Rotation paths and how fast each direction turns (deg/step)
Each turn is a multiple of 5 degrees from 10 to 175, or 0.
Each row of a path follows its step; steps can be skipped.
path 1
step 0:   6  -5 -13   4  17  12 -39  -3 -14  17  -7 -16  -4 -12 -10  -4  12  -6  15 -21  10   7 -13 -15 -14   2   1  -3   0
step 1:  -5   8 -23   0 -22  17   1   1   7  -7   0   5   0   7   0  -3 -17   2   0  -5  17   1 -23 -34 -11 -30   5   9 -11
step 2: -20   2  14 -17  -2   4  23  27  11  -4  17  17   2  14  -3   5 -17  -8   1   8  19 -14   3   7  12  -7 -12  24   4
step 4:  11  -5 -17   2  12  -8  -7   6 -21  15 -39  -4 -19  -4  19   7  11   4  -6  -9 -18  13 -15  11  -3   5  13  -2  -8
step 5:   2 -12 -15  -4  -8  23   8  -8  -3  27 -11  21   3  -9  -4  -6 -11  -2  -8   9  -5  -2  -4  -7 -42  -6   8  -6  11
step 6: -14   0  -3 -21   2  22 -11  -7  16 -17  11   7  23   2 -20  21 -17  11  11   3   7   2  21  -1 -17   1 -11  16   2
step 7:   2  10  21 -11 -17 -14  -6  -4   2 -11   5   0   3  -1  -2  34  -2  11   9   4 -18   2   6  -7  38 -17  -2   6 -11
step 8:  16   4  21  -7   4 -28   7  10   0  22 -14  -9 -14  -5   8  -8 -18   4  -3   6 -18   0 -27  11  13  13 -12  -8   1
step 9:  -6  -2 -25  -4  11 -16   3 -15  -4  28  -4  -2   3  -5  -3  -6   9 -17   7  -1   7   1  -7 -10 -22  22 -13 -26  17
step 10:  -4  -6 -33 -14 -10  28 -19 -17  10  -8  -4  11  -9   3  -4  -8  11   5   0 -18  14  15  11 -19   4   0 -17   3  -1
step 11:  -9  11  23   7 -21  29   4   5  12   6   0   9  10  27   0  -4  -8   1   5 -12  -5   1  -1  -6  21 -27  -5  14  -1
step 12: -17  11  32   1  13  -6  23  21  -5   0  23  -9  -1   5  11   8  -5  18  15  -7   3   8 -16  19   3   4  -1 -11   2
 -6   0  -3   3  -3 -11   3  -3  -2  -1   6   3   2  -3 -10   5  -5   3  -6  -4   3  -6 -13  10   9   1   0   3  -4 -> 70
 -4   2  -3   4   2   4   1  10  -1   2   7   0  -7   9   2  -9   7  -4   5 -10  12   0  -7  -2   5  -5  -1  -2   0 -> 35
  8  -2   2  -7  -5   3  -3   0  -6  -3   3  -4   1   2  -9  -1  -1   4   8  -5  -2   1   1  14  -7 -12   6  -8   2 -> 55
-10  -5  -4  -6   1  -5  -5   5   4  -7  -1   9  -1   7  -9  -7   5   3  -3   5  -7  -6   9  -2   2  -4  -5  -5  -1 -> 90
  0  -6 -14   3   0   8  -5  -5   0   4   1  -7  -2   0   0   1   5   0  -4  12   1  -5  -9   2  -8  -6  -9   0   2 -> 80
path 2
step 0:  -2 -10 -11   0   2   1  12  -1 -18  13 -13   2  14 -18 -22  10 -22  22 -20  32  -4   8  28  10  -1  16  10   8   0
step 1:  -6  -4   0 -11 -10  10  26   5  -6  20  -1 -25 -23  -4 -28  -7  16 -13  18  -9  -1 -10   5  -9  14  30  20  -2 -10
step 2: -10   6 -18  -5 -18   2   2  14   1   1 -18 -26  -1 -15  12  -5   8  27   4  26  11  21   4   5 -13  21 -15 -24  11
step 4:   6 -12  -9   9  -3  29   2  -4 -29   6   2   1   1  10   4   4  -2  23  11   8  11 -20  -5  20  -2  46  -6  -3  -1
step 5:  -9 -16 -15   8  10  -8  13  -4  15   2 -21  -7 -10 -19 -13   7   6  15   9   1 -22   3  35  -5  -2  20 -15   3 -28
step 6:   1  21  -1   8 -19  -4  29  18 -28   0  -5  -4   7  10   2 -15  12  22  10   2  -4  14  -3 -20  27  29   8   6  -2
step 7:  -2  -5 -15  -5 -25  19   1 -23  -6   3 -29  12 -19 -23   1  -8  14  15 -17  24  -1 -17  10 -12  -3   7   3 -19  -2
step 8: -15  12 -13  -8  -1   2   1 -11 -17  22  24  -7   8   1 -25 -25 -27  13  12  15 -12   3  16  -6  -3  24   4   0 -13
step 9: -16 -15  -9   0 -15  22  -2   6   0   6 -30 -22  -3  -6 -13  10   2  12 -14 -11   3   4   7  13   9  37  23  11  11
step 10:  -1  -6   6 -17 -14 -12  23  13  -9  12  12 -26  -6 -32   9  -1   6   2   2  24  -7  -2  11   2   7  21 -14 -14 -25
step 11:   1   8  -4  11  -3  25  18  15 -10  -1 -24   1 -20  10 -15   9 -21  12  18  29   0  14   0 -20  -4  19  10 -19  11
step 12:  -8  -4 -25   5 -26   6   3 -19  -3  14  -2   3 -17  -7   5 -12   9  -7   8  -5 -24 -13  -8   7 -10  41 -23  -5  -3
  5  -7  -1  -6   1   6  -5  13  -2  -1   7  -5 -13  -4   4  -4  -4  -6   1   1  -3   9   2   7  -4   1   2  -1   5 -> 45
  2  -5 -10 -10  -7   3  -3  -6  -6  -2  -6  -5  -6  11   4   9   2   5  -1  -5   8   2  -5   0   1  -2  -5   3   2 -> 145
  7  -6  -2   0   6   4   6  -6  -7   7   2  10  -5   4 -12   2  -4  -5   4   8   5  -9   1   1  -5  -3   0  -4   1 -> 100
 -6  -7   0   4   2  -6   0   6  -1  13  -8   6   0   4  -1  -6 -10  -1  -5  -5   1  10  -3  -5   3   0  -9   1   4 -> 125
  2  -1   7  -3  -9  -9   1  -2  -1  10  10  -1  -5   0  -3  -2   4   8   7   0 -10  -2 -10   5  -1  -2  -5   7   0 -> 170
  3 -11   6  -1   9  -4   7   7  -2   2  -1  -7   4  -1  -5  10   4   3  -2  -6   4  -1   7   7   6   2   1   8  -7 -> 80
path 3
step 0:  13 -12  15 -26  21  16   0   2  24   6   0   9  -7  12  30  12 -10 -12  12   9 -19 -15  20  15   4  13  15   3 -28
step 1:   3   1 -31  -4  28 -25  -9  11  -7  -5  27  -2  10 -10  -1  30  -8  -6  -2  -9  18 -19  11 -11 -21   9 -11 -16  -4
step 2: -19   6 -12  -7  14 -14   6 -21  -2  -1   0  24   5   0   7 -24  28   3 -16  30  15  34   8  -4   2   7 -21 -16   2
step 3:   3 -12 -23  -7 -21  -1   6  -1   6  32 -29   4 -21  25   1  -1   8  -6  -7  15 -25 -11   2 -21  -7   1  -1  18 -22
step 4:  16 -39  -6  30 -17 -14 -25  -8  -3   0  10 -35   4  -8 -12  -2  -2  -4   1  -7  -4 -14  23  -2   5  11 -13 -18   3
step 6:  -1  20 -17  -8 -10  40 -22 -13   6   8  -7  -9 -23 -13   0  14   8  11  -3  11  10  -6 -18 -19 -10 -17  27  -1 -10
step 7:  12  16  26   9  -4  -6  -1  30  10  -8   8 -27 -31  -4  -5   0  14  -2 -17  -6  11  -2  12 -19  25 -15 -21 -11  14
step 8:   8 -13   7  -6  -7 -18   6   3 -11 -21 -19  35  -3  -2 -24   6   7  13  10   6   1 -12 -17  21  28 -16  -3  16  25
step 9:  -8  -8  -8   0 -16   4 -15   4   7  19  12  -5   7  24  33  -4  -6  27  28 -12   8   6 -22   4   8 -10  32   2  16
step 10:   8  10  18  26   0 -21  19   2   4  -5  18 -10 -11 -18  15   2 -19 -24 -11 -26  11  21 -17 -12   6  11  10  19 -12
step 11:   4   7  -4  -7   5   7  13  25   0 -25 -19  13  -4 -17 -22 -24   7  -7  15   3  18   6  13  32 -21  20  19  10  -2
step 12: -23   7  -3   3   1  15  -6  33 -13  14 -21   0  15  20  25  25   9  13 -18 -18 -12   7   6  21 -17  -1  -1  -8   4
 -3  -2   6  -3  -1 -10  -2   1  -5  -1 -22  -4  -3   2   2  -4  -4   8  -2  -2  -6  -4   3  -2   2   0  -2  -5   3 -> 80
 -2   7  -3  -1  11   0  -4 -10   4  10  -1  -1   0   0  -1 -12  -4   5  -8  -7   7   2  -7  -5   0  -1   0   8   2 -> 95
  8 -15   7  -4   2  -3  -7  -3   6  -3   2  -1  12   6   2   1  -9  -2  -2   0  -1  -1  -8  -1  -1  -3   7  -3   1 -> 80
 6  8  2 -4 -3 -6  8  1  1 -4  2  3  2  5  7  5 -3  8 -2 -2 12 -5  4  4 11  5 10  2 -2 -> 35
  6  -7   8   3   1  -1   5   0   5   5   2   5  -9  -5  -3  -1  -3  -5   2 -11   4  -7  13  -9  -4  -3   3  -1   0 -> 110
  2  -2   6   0   6  10   0   3  -1  -5   2  -4   5  -7  -5   3   5  14  -8  -3 -10   1   4  -4  -1   8   7   4  -3 -> 55
 -7  -8  -1  -3  -1 -12   6   3   3   3   5   3   3   0   1   0  10   7   7   5  -1   1  -2 -13   4  -2  -3   9   5 -> 60
